One vector is turned by the same rotation once a step. Each row is the vector after some number of steps, and that number follows the row.
The counts run from 0 to 845.
[ 13  19  -7 -36  15   4  21 -25  24  24 -10  -3 -16  30   2  18   4 -20
  -3  45 -27  -3  -3 -12 -17 -16   4  -7 -33 -27 -13  36  -6  40 -29 -17
  12]	317
[ 36  29  -1  36   9   4  18 -53  12 -27   2  33  -9   5 -11  11 -40 -11
   3  -6   2 -17 -11 -17  -6  -9 -23  -7  13 -15 -22  38  21  19 -27  -2
  27]	19
[  4 -50  13 -14  -2 -42 -10 -20  16 -11 -14  -3  47  34  13  26 -22 -18
  11   6 -26 -21  14  23  -8 -11  -3 -24 -11   9 -50  14   9 -28  19   2
  -8]	404
[ 21  23 -17 -22  29  -6   2 -38  25   6 -13  20 -16  23  -1  28 -14 -22
  16  37  -6 -46   1 -11  -3 -39 -14 -16  29  -5 -15  26  25  33 -23  -1
   4]	395
[ -6  11 -29 -34  50 -21   9 -20  16  13 -24  10 -30  -3  34   5   2  -4
 -41  14 -23  10  -8  -1 -24 -30 -19  -4 -17   4  -7  38  -9  18  30 -28
 -28]	790
[ 12  -2   6  -7 -21   2 -14 -23   7   5  -7   0  -9  21 -21   6 -25 -23
 -28  19 -35 -18  32 -41 -16 -19  19  -5 -23 -25 -23  46   8  51   6 -15
   8]	440
[  2 -22  -5 -35  -6 -27  -8 -25  14  -4   1  28 -25  47 -19  32 -38  22
 -11   9  15 -36  18  -4 -23 -18  -8  16  -1  53 -32  26  -6  -1   2 -16
  -7]	705
[ 19  -9  16  -5   8  -3  25 -40  37   2  -2  40   2   5  -5  16 -24 -12
 -24  23  30 -36  -9   2   0 -29 -39 -13  27  -2   0  24  44   9 -14   0
  10]	597
[  1  -4  19  -9 -14  10  19 -34  27 -10   3  36  16  10   1  31 -21   8
 -30   6  16 -36 -32  38 -31   7 -28  -3  -2  13 -14   5  31 -17 -15 -19
  29]	800
[-29 -35  25 -41  -5 -24  -8  -5  10  22  11 -10   1  35 -11   3 -27  -8
 -55   1 -11 -26   5   4 -28 -12 -17  22 -35  19 -23  26  16 -19   5 -12
 -10]	751
[ 15  29   0  16   5 -38  45 -18  28   3  -3  30  -5  -4  12  27 -30  -7
 -52   3  -6  30   8  37   8  -7 -39   4 -35 -11  12   7 -11   5  -9   3
   5]	760
[ -1   1  -3 -28 -14 -29  -2  19  16  -5  15  16 -23 -26  20  41 -19 -25
 -45   3  -6 -13 -18  25 -27 -22 -25  -7 -59 -15  -7  14  -9  26 -21  -9
 -10]	216
[ 16  20  -8 -10  36 -10  13 -44  31  -3 -42  14 -11  23  -1  31 -10 -19
  13  34 -12 -40   2  -1 -14 -35 -14 -11  28   0 -20  26  36  27  -8  -5
  -4]	396
[ -8  -8 -35 -17  11 -10 -22 -47  21  10   7  14 -26  17  43  -2 -10  -3
 -36   1 -29  29  -5  -3   9  -9  -4 -18  -6 -27  27  52  -1   7   3 -21
 -11]	618
[-20 -24  23 -36  -2  -8   4 -29  27  36   1  27  27   7   1  10   0  -3
 -69  21  -9 -31 -17  27 -15  -7  -7   4  -7  -4  -2  16  24   0 -13 -16
  14]	550
[ -7  -6   6 -14  18   6  14 -42  33  25  13  30   8   9   0  -3  -9 -20
 -52  14   3 -16   1  -3   6 -18 -40 -10   5 -37  19  35  34  20  -9 -12
  18]	348
[ -2 -20  28 -24 -29   2  15 -28  37  15  21  -2 -14  11  10  22 -24 -11
 -43  30   9 -22 -27   5 -19 -13 -36  25   0 -14   3  10  29   3 -35  -1
  13]	425
[ 16 -41   1 -38 -10 -35   8 -22  24 -15   9  19   2  39  25  32 -30 -14
  11  23  10  -3 -11  21  15   0 -24 -23  -9  10 -16  21  27 -30 -10  19
 -31]	326
[  5  33 -19  -7  26  25  -1 -47  19  -3  15  21  -5   3  15   5 -10 -19
  -4  10 -18 -26 -12 -15   2 -21 -16 -28 -11 -20   5  39  10  43  -8 -35
  31]	145
[ 21 -38   1  -9 -27 -29 -22 -22   5   6   2  23  16  20 -12  17 -21  -5
 -26  13 -18  -8  27 -10 -12 -14  29 -10 -34 -35 -40  46 -26  19 -19  -7
   6]	611
[  8  28 -11  13  28 -32   6 -24 -19 -23  -5 -20  -3   4  19   7 -48   8
 -25  -2 -40  -4  11   9 -34 -14 -21  35  -7  31 -36  16 -20 -14  11 -12
   8]	336
[ 43  13   9  21   0 -17   1 -18 -10 -35  -4  46   6   0 -13  13 -53 -19
 -34  -4  -5 -22  16  -6   5   6  -7  -5 -10   0 -27  40  34  14 -17  20
  14]	266
[  6  -9 -27  -4 -16  15  -6 -63  10 -30   3  11 -24  21  39  -6 -33 -17
  -8  15 -31  11 -10 -30  -3   3  -9   5  29 -34 -21  34  10   3  -2   0
  -4]	741
[ 21 -29   6 -24  -1 -28   8 -32  19 -26   8  22   6  41  22  25 -35  -3
  14   9  11  -8 -13  17   6   3 -21 -21   1  26 -29  24  25 -41  -9  13
 -21]	327
[ 17  35 -18  10   1  -9   3 -23   2 -21   2 -23 -38  -8  32  38 -43  22
  -5  12 -19   5 -15  20 -46 -16 -17  22 -15  26 -14  20 -26   9  -4 -28
  13]	461
[ -4   2  19 -37  -6 -23  15 -22  32  30   1   6 -10  28 -15  35 -15  14
 -27  19  10 -32 -21  25 -40 -20 -13  20 -18  33 -19  12  -2  -8 -25 -30
  -4]	628
[  0  26 -25 -17  34  21   5 -43  28   7  -1  22 -10  12  19  10  -3 -21
  -1  21 -15 -22   0 -13  -3 -35 -22 -29  -3 -34  17  36  12  42  -5 -32
  21]	146
[-16 -16 -26  -1 -11   1  -4 -55  15  -2  22  13  -3  27  24   5 -24  25
 -41  -3 -21  31  12  -5  -4 -11 -12  14 -16 -13  -2  33 -41   4  14 -41
  21]	37
[ -5 -52  17 -12  -3 -26 -18 -15  32  15  16 -34  20  22  17  24  -3 -15
  -1   9 -15  -8  13  12  -2 -37 -18 -39 -46 -20  -8  37  -3   2  19 -23
  -9]	278
[-11 -43  -4 -17  -6 -37 -22 -17  12  -7   0 -32  24  29  33  26 -26 -30
  13  32 -39 -21  19  19  -3 -26  -7 -18  -9  -9 -17  10   9  -2   0  11
 -12]	402
[-14   2  10  -1  15 -26  -2   0  18  -1 -22  -3  27  40 -11  28 -12 -32
  -1 -23 -33 -14  19  27 -19  -6 -13 -33 -60   1 -30  11   6  -5   6 -14
  13]	482
[ -6  -7  26 -19  -3  -3  16 -43  36  37  28 -13  19   1  15   4  -9  -5
 -55  38 -19  -7 -21   4   3 -29 -30  12  -5  -8  16  19   9   7  -7 -19
  23]	177
[ 17  40  -4   8  25  23   3 -38   7  -7  14  35   8   1   8  10 -13  -6
  -3   1 -18 -21 -21 -11   1 -15  -4 -29 -15 -19   6  53   7  39 -19 -29
  43]	144
[  8  18  49 -18   7   6  11 -20  12  14  12 -15   4  -2  -6  -8 -17 -11
 -64   8 -28 -17 -35  -3 -27   7  -3  10 -22   4 -12  38  38  -5  -3 -17
  13]	174
[  6  31  -9   1  48 -17   8 -27  37  10 -34 -14  -8  24  23  29  -5 -29
  16   8 -24 -16 -11  29 -17 -18 -13 -26  -8 -17   2  24  34   1  -8  -7
 -13]	149
[  4 -19  17 -11  20 -38   9 -25  17   1 -16 -26  45  36  28  28 -13 -16
  -2  17 -32   8  17  43   2  -1 -15 -25 -39  -3 -19  17   8 -30  16  -3
   2]	652
[  5 -28  -1 -15   2 -36   0 -33  15 -24  -8   7  15  47  24  11 -34 -17
 -12  -4 -23  11   9  19  16  22  -5 -16  -7  19 -17  23  38 -43  26  14
 -22]	575
[ -5  19   4  36  20  -5  -6 -33  32  -5  23 -35  -3  23  18  22 -32 -13
  10 -15 -10 -15   7  17  -5 -29 -47 -29 -10  -6  37  28  11  -1  -3 -18
  20]	353
[ 21  14  14 -11  -2 -17  15  -5  36   4 -10  26 -34  23 -25  24 -21 -33
 -14  15  21 -34   4 -12  -3 -17 -17 -19 -13  -4   3  37  51  39  -9   1
 -13]	767
